Read these off the table that follows. Rows and columns are numbered from 0.
1) What is the entry in row 0 and column 1?
2) What is the entry in the bottom-right corner?
3) What is the bottom-left entry?
4) What is the entry directly below the smallest entry?
5) What is the entry at row 0, column 2?
6) What is the entry directly above -13.21?
7) What is the entry directly above -2.27?
8) What is the top-right entry?
 13.91    3.52    1.11    4.04    3.06    1.16   -4.72
 -3.68    6.46   -4.82   -2.49   -2.27   -7.59   -3.95
  5.92  -13.21   -1.03   -0.71   -1.20   -8.53   -4.95
 -0.36    4.12    2.13   -1.18    1.91   -4.21    4.44
1) 3.52
2) 4.44
3) -0.36
4) 4.12
5) 1.11
6) 6.46
7) 3.06
8) -4.72

arr =
129 440 86 -407 398 -177 -119 -607
131 -34 60 133 -81 -151 312 -109
Rows and columns are numbered from 0.
Which number is the entry in the top-right corner? -607
The entry in row 1 and column 0: 131
The entry at row 0, column 1 is 440
Which number is the bottom entry of the column that holds the largest entry? -34
Which number is the entry in row 0 and column 0? 129
Which number is the entry at row 1, column 2? 60

X =
array([[189,  62,  96, 157, 200, 236,  60, 195, 139],
       [152,  54,  72,  89, 155, 165, 151, 156, 146],
       [144,  65,  62, 111, 174, 196, 177, 147, 153],
       [169, 142, 183, 165, 132, 137,   8, 171, 109],
       [175, 126, 169, 161, 141, 150,   8, 178, 112],
       [159,  68,  72, 141, 191, 224, 134, 162, 151],
       [158, 161, 204, 153,  98,  88,   3, 158, 100],
       [174,  62, 114,  89, 134, 134,  73, 178, 127]])
Indices start at 0.
The smallest entry: 3
Read off the entry just left of the smallest entry.
Answer: 88
Read off the entry directly above 159.
Answer: 175
The entry at row 2, column 1 is 65
The top-right entry is 139
Read off the entry directly above 54.
Answer: 62
Read off the entry at row 0, column 2.
Answer: 96
The entry in row 1 and column 2 is 72
Read off the entry in row 2 and column 2.
Answer: 62
The top-left entry: 189
The bottom-left entry: 174
Read off the bottom entry of the column that holds the largest entry.
Answer: 134
Read off the entry in the bottom-right corner.
Answer: 127
The entry just left of 196 is 174
Read off the entry in row 2 and column 0.
Answer: 144
Read off the top entry of the column that holds the smallest entry.
Answer: 60
The entry just left of 68 is 159
Read off the entry directly below the largest entry.
Answer: 165
Read off the bottom entry of the column that holds the smallest entry.
Answer: 73
Read off the entry directly above the smallest entry.
Answer: 134
Read off the entry in row 1 and column 0.
Answer: 152
The largest entry -> 236

Questions about the row below.
1) Which number is the 4th-last entry?
2) Which number is the entry just right of 613?
3) Which number is the entry just right of -73?
array([-115,  -73,  613,  393])
1) -115
2) 393
3) 613

M =
-302 -108 -141 53 16 -301 665 70 215 -326 34
174 -192 69 -73 104 -141 -35 94 193 74 -222
-51 219 -230 323 212 251 -146 -421 -23 106 -98
Counting starts at 0.
The entry in row 2 and column 0 is -51
The entry just right of -230: 323
Read off the entry at row 0, column 1.
Answer: -108
The entry directly below the largest entry: -35
Read off the entry just right of 193.
Answer: 74
The entry directly above the smallest entry -> 94
The entry just left of the centre entry is 104
Read off the top-left entry.
Answer: -302
The entry at row 0, column 2 -> -141
The entry at row 1, column 0 -> 174
Read off the entry just right of 69.
Answer: -73
The entry in the top-right corner is 34

data = [[178, -384, -50, 604], [887, 217, 8, -515], [-96, 477, 39, -60], [-651, 228, 468, 4], [-230, -132, -390, 340], [469, -50, -298, -233]]
The entry just right of the smallest entry?
A: 228
The entry just right of 477 -> 39
The maximum is 887
The entry just right of -298?
A: -233
The entry just left of -515?
A: 8

-70 -48 12 -48 -124 -65 -211 -155 -217 -160 -208 -175 -142
-263 127 40 88 240 225 330 90 52 118 140 169 213
93 -28 -46 42 174 -6 112 72 -49 170 107 102 57
551 -238 -185 -210 -130 -42 -7 -59 -81 60 93 -27 -22
-12 -223 -177 -115 -188 -116 -24 -81 -162 -211 -255 -267 -224
-86 213 -38 -275 -49 -15 -241 -15 65 175 -67 148 144
What is the entry directly below -124? 240
What is the top-left entry? -70
The largest entry in the first column -> 551
What is the top entry of the column that holds the smallest entry? -48
The entry directly below -22: -224
The smallest entry in the first row -> -217
The entry directly below 330 is 112
What is the second entry on the main diagonal? 127
What is the 2nd entry on the diagonal from the top-right corner? 169
The bottom entry of the column that holds the smallest entry: -275
The bottom-left entry: -86
The last entry, reading row by row: 144
The second smallest entry: -267
What is the largest entry in the last row? 213
The entry directly above the smallest entry -> -115
The entry just left of -67 is 175
What is the entry just right of -238? -185
The entry directly above the largest entry is 93
The entry directly below 112: -7
The entry directly below 169 -> 102
What is the entry directly below -160? 118
The entry in the top-right corner is -142
The entry just left of -115: -177
What is the smallest entry in the first column? -263
What is the entry just left of 330? 225
The largest entry in the first row is 12
What is the third-last entry, reading row by row? -67
The entry just left of -6 -> 174
The entry directly below the largest entry: -12
What is the entry directly below -42? -116
